One vector is turned by the same rotation once a step. Each row is the vector after some number of steps, and that number follows the row.
The counts run from 0 to 344.
[124  76 156 168  88  70 202 105 160 113 108 139 133 119 109 128 126  89
 162 140 123 141  89 106 116 152 118 113  93 140 135 194 154 132 134 136
  97  87 126  94  92 161 127 110 124  97 138 127 152 136 119 155 111 102
  94 149 135 136 131 108 154 107 154 122 147 126 155] | 29
[107  86 170 133 120 106 167 125 152 137  96 140 113 119  98 122 154 101
 162 163 133 132  97 119 101 167 131 128 123 165 145 190 137  79 148 153
  77 114  97  90  98 108 116 105  94 136 121  96 117 141 141 172 110  94
 114 123 154 134 122 127 179 138 147  79 157 122 120] | 89
[159 101 182 147 118  95 157 113 175 132  91 139 111 115 110 115 148 102
 133 131 134 125 109 120 128 169 122 126  99 143 156 208 136 114 191 131
 143  89 112  95  91 120 103 117  63 126 153 110 141 137  90 131  90 110
 135 154 139 122 134 110 160 139 145  94 123 122 116] | 55
[152  50 169 166  87  86 181 112 154 127 123 133 112 119 101 132 156 122
 111 121 106 124  87 120 124 163 129 108  85 140 124 183 157 136 138  98
 127  89 110 112 127 130 116  86 113  95 119  99 116 145  95 178 118 118
 108 145 125 146 136  96 143 132 147  84 132 123 138] | 183
[113  64 163 139  87  97 146 126 168 131 120 157  89 140  71 121 137 133
 117 138 115 150  74 159 117 130 121  91  97 137 141 192 133  93 145 135
 110  88  95 151 114 116 115  88  89 142 147  83 108 136 125 157 130 104
 118 121 125 148 135  94 160 119  99 110 139 114 111] | 148
[151  69 183 153  81 104 170 143 150 123 103 121 100 126 104 111 142 128
 115 126 122 124  77 139 125 165 127 120 107 138 152 182 151 109 179 113
 157  74 109 124 117 103 105  94  86 143 140  80 112 139 113 154 116  88
 120 129 150 128 131  96 164 136 128  91 139 131 130] | 335
[124  96 173 162 136  63 153 102 179 152 116 159 126 132  66 122 136 133
 136 120 125 146 114 116 120 169 113  95  99 159 143 200 117  97 161 124
  96 114  95 106  78 126 118 132  74  94 129 104 131 146 108 140 104 144
 131 147 118 144 138  97 148 125 132 112 125 132 115] | 247
[153  84 140 139  92  79 163 105 183 116 100 154 108 113 113 126 120 106
 128 132 126 126  97 146 133 141 126 113  76 139 150 215 143 116 174 148
 131  76 120 128  77 137 116 124  74 122 160 130 162 131 110 125 116 105
 116 163 125 138 125 103 162 109 139 138 121 110 121] | 206
[125  70 130 133  83  85 173 135 155 138 131 148 108 140  92 119 137 170
 121 137 124 129  74 136 120 179 123  81 105 154 133 196 136  88 153 137
 113  96 104 145  83 132 119 102  93 122 114  82 125 143 136 146 145 109
 100 149 155 144 134  93 159 127 115 105 162 125 116] | 141
[110  72 150 169  79  91 167 106 157 108 116 162 133 106  94 148 114 110
 129 148 106 126 109 135  92 138 141 107 102 136 145 206 131 107 102 122
  84 103 100  83  88 135 100 113  99 117 118 112 114 141 151 174 119 103
  99 130 145 151  97 100 156 124 149 135 137 127 143] | 220
[132  77 161 172  99  87 185 104 153 128 121 157 128 116  96 151 155 119
 127 124 105 137 104 111 102 164 133 101  99 158 117 188 151 118 120 109
 101 115 102 105  96 163 114  83  94  92 114 106 129 139 123 188 119 125
 104 144 134 157 135  99 136 140 151  99 150 126 137] | 37
[154  68 170 170  81  89 188 124 144 125 120 130 109 116  99 132 153 129
 103 120 109 124  91 120 118 164 130 106  97 145 123 185 156 128 141  94
 138  87 105 111 122 129 104  88  93 105 112  92 120 143 104 181 115 113
 104 142 134 143 138  93 141 134 148  84 131 125 136] | 185
[120  78 157 147  74  62 183 113 128 133 139 150 134 127  86 144 138 155
 113 121 105 115 104 107 119 186 114  97 100 128 149 190 152 126 140 107
  98 104 124 121  95 154 133  93 109 111 116 107 105 155 126 165 134 112
 106 132 155 163 150  98 159 139 118 107 161 112 130] | 322
[128  62 123 119  88  79 176 127 149 139 127 148 122 129  97 119 149 162
 123 147 126 109  74 138 124 180 124  94 103 160 132 194 151 102 156 152
 110  94 114 138  83 136 131  98 106 108 113  94 123 136 129 140 141 111
 107 158 153 144 128 105 161 128 126  86 157 115 114] | 138
[132  77 155 122 108  75 165 126 139 122 103 147 116 134  95 113 146 108
 132 150 102 104 105 138 127 189 124 114 116 153 160 184 146  97 155 150
  89  99 107 127  73 120 130 117  83 127 123 137 120 130 168 152 118  83
  99 156 130 164 131 141 177 130 128 110 163 113 127] | 274
[126  65 156 172 102  81 189 105 161 127 120 150 142 123 101 143 148 111
 140 138 106 140  99 112 103 160 129  99  95 164 126 186 157 120 128 128
  97 109 110  92  97 163 117  89 118  82 127 119 136 133 103 176 115 121
 108 157 135 153 130 105 141 126 156 101 156 131 139] | 34
[153  51 174 143  76  99 160 120 154 120 114 129  92 123  94 117 150 132
 106 119 110 115  79 136 132 175 123 114  99 124 144 186 145 122 152  97
 135  81 114 136 110 108 123  86 102 134 127  81  91 147 128 165 129 102
 114 135 136 139 126  97 163 139 128  92 135 119 129] | 331
[120 114 149 146  74 102 152 122 174  94 113 171 110 113  92 142 143 102
 116 148 133 119 100 143 116 145 139 110  99 132 139 202 125 108 146 146
 115  94 116 117  82 148  79 104  67 162 177  97 132 121 144 160  97  87
 117 130 125 150 122 103 152 120 122 124 137 112 126] | 15
[124  73 136 133  81  87 170 139 156 137 132 149 108 144  86 118 133 168
 119 134 123 140  78 138 117 173 121  80 105 153 136 193 135  84 151 136
 115  95 102 142  89 130 116 101  93 128 121  79 125 146 132 148 145 104
 103 146 150 145 136  89 161 123 110 110 163 132 117] | 142
[148 102 174 131  81 101 146 119 165 130 108 154 103  89  93 138 147 129
 108 130 120 107 128 122 116 160 121 131  99 151 139 202 144 113 168 134
 131  91 121 123  82 120 102  94  57 148 140  85 121 137 143 160 110 111
 131 115 130 135 133  91 155 131 135  80 113 107 116] | 195
[128  93 159 141 110  84 159 103 138 123 115 167 123 113  92 128 144 106
 105 153 127  83  94 145 127 163 131 121 113 102 168 220 130 133 138 122
 116  89 108  73 112 125  99 120  80 128 122 132 103 139 107 135  95 100
 115 145 152 151 104 131 167 145 132  95 122  92 111] | 262
[124  98 188 172 124  68 163  96 137 130 113 173 120 136  71 125 117 121
 107 122 119 127 103 142 115 145 124 113 117 108 176 216 124 122 154 106
 135  86 103  89 111 130 103 129  75 118 121 127 116 158 103 131 100 118
 118 136 140 158 118 107 150 136 111 120 113 109 122] | 256
[ 97 125 149 152  81  66 188 123 149  99 121 156 150 123  93 141 143 111
 141 141 141 124 100 109 122 165 138 115  93 149 150 182 141 114 163 152
  92 104 138  98  87 167 102 111 103 134 174 106 145 132 115 166  94  88
 119 129 134 159 148 106 159 107 120 117 155 116 132] | 166
[107 100 153 151 106  70 153 105 149 125 133 153 126 123  71 130 154 126
 105 135 137  95  86 131 136 171 129  96  94 106 156 204 110 125 131 103
  83 110  98  88 113 123 105 124  84 126 132 107  85 137  95 152  91 111
 123 135 139 159 131 117 163 138 121 108 132 100 105] | 115
[147  78 178 144  84 108 165 141 151 126 105 123 108 122 106 115 147 124
 118 137 125 121  84 146 120 157 130 122 101 152 154 183 159 103 185 133
 154  78 107 124 112 102 103  87  77 144 151  86 118 130 101 149 108  88
 127 131 147 129 138  98 165 135 127  84 136 128 119] | 337
[125  73 158 143 111 113 177 111 136 118  94 158 103 125 111 131 146  91
 132 150 122 121  73 152 105 152 153 124 117 133 146 202 144  98 128 128
 105  99  95  96 121 124 110  97  91 134 111 126 120 148 126 173 120  86
  90 147 161 158 102 134 166 151 147 102 159 110 124] | 82
[115  68 172 167 101 106 165 101 166  98 102 164 127 123  94 139 130  98
 134 144 104 134 113 133  95 152 155 125 114 145 155 190 130  97 126 131
  93 104 116  78  96 124  98 106 116 124 136 106 106 156 145 190 118 100
 108 133 131 156  85 109 155 131 147 113 145 136 146] | 224
[128  59 131 116  95  78 180 127 143 141 127 146 130 127 104 114 148 155
 129 157 124 103  78 138 124 183 121 106 104 164 143 191 160 105 167 160
 112  89 122 126  86 131 131  97 117 105 118 102 123 139 120 136 136 106
 116 158 153 142 123 109 166 124 125  78 153 111 114] | 136
[108  86 170 129 120 105 163 120 159 138  93 142 115 119  96 120 159 100
 161 158 136 128  95 122 106 170 132 127 120 169 139 187 135  81 151 156
  74 118  95  98  92 109 121 105  91 135 124  96 115 138 144 172 109 100
 119 126 148 135 122 129 176 138 147  79 155 121 116] | 90
[154  60 169 169  86  88 187 119 149 125 118 131 111 116 100 133 155 124
 106 119 106 123  86 122 122 164 129 107  90 144 123 186 155 134 138  94
 129  86 107 113 126 130 112  86 103  99 113  96 117 142 100 181 118 113
 105 144 131 144 135  95 140 134 151  85 133 124 138] | 184
[139  79 204 152 109 107 147  96 172 136 106 164 100 113  81 142 152 115
 120 118 107 143 125 110 104 167 119 124 110 139 145 198 137 114 148 111
 119 100 118 103 106 128 114  85  89 129 133  92 102 165 125 180 117 131
 128 120 130 142 123  94 150 150 138  78 128 120 124] | 45
[126  58 139 120  93  74 183 130 137 140 125 142 133 127 105 111 143 150
 133 153 125 101  82 133 126 180 119 113 109 166 150 186 163 107 176 162
 115  87 127 118  89 131 133  98 119 104 119 105 122 142 119 134 135 104
 112 154 156 142 123 113 168 124 123  76 154 112 117] | 135
[122 113 147 147  76 106 148 122 174  95 115 172 112 113  94 142 149 106
 114 152 131 118  96 148 116 139 143 108  97 133 138 201 129 107 145 150
 118  95 113 111  83 145  76 101  67 160 176  93 126 117 133 161  99  89
 120 131 126 147 119  98 151 123 122 117 137 111 121] | 14
[133  74 156 161  76  96 169 132 159 130 123 154 107 113  89 119 124 139
 110 147 129 130  77 151 107 123 116  97 104 134 125 210 146 117 138 133
 148  68  99 120 106 126  96  91  81 125 124  79 126 126 123 131 118 108
 112 129 143 123 115  80 141 116 120  98 116 119 125] | 5
[122  79 159 144  88  74 180 100 172 103 101 153 119 111 105 132 131  71
 160 145 122 132  95 117 123 141 117 126  87 136 139 199 150 133 141 154
  88  85 135 110  90 157 133 104 114 118 162 135 145 131 132 153 108  93
 104 141 121 142 131 119 161 102 144 122 141 105 145] | 25
[123 108 149 134  69  88 170 133 153 129 108 144 127  97 101 130 132 131
 135 143 142 110  97 136 115 143 123 122  89 161 141 195 155 100 177 153
 124  89 109 131  73 128 111 101  58 150 148  86 142 114 135 133 109  94
 128 115 158 128 146  92 163 118 126 110 129 114 114] | 344
[121  76 140 161  89  79 167 115 160 127 120 154 137 115 108 141 104 113
 133 156 109 139 110 142  93 124 128  95  79 143 157 214 152 106 136 148
  99  87 100  91  97 142 105 117  81 105 140 140 148 127  95 137 120 102
 110 153 152 150 128 101 160 110 140 142 141 123 124] | 213
[131  81 159 165  75 100 168 133 158 125 124 154 111 114  89 122 124 140
 108 149 129 130  78 148 106 126 118  97 105 133 128 213 141 115 139 133
 150  73  96 111 104 127  88  96  79 129 129  75 124 127 119 134 115 105
 114 132 148 118 113  77 143 118 122  99 120 124 126] | 6
[ 95 107 189 148 109  72 158 109 161 114 111 149 122 130  68 117 150  82
 152 136 144 126  84 125 136 151 114 123 105 120 162 186 124 122 165 138
  91  98 121 106 104 130 122 113 104 148 178 102 106 127 114 145  81  93
 135 109 121 140 143 122 169 116 107 105 133 106 125] | 304
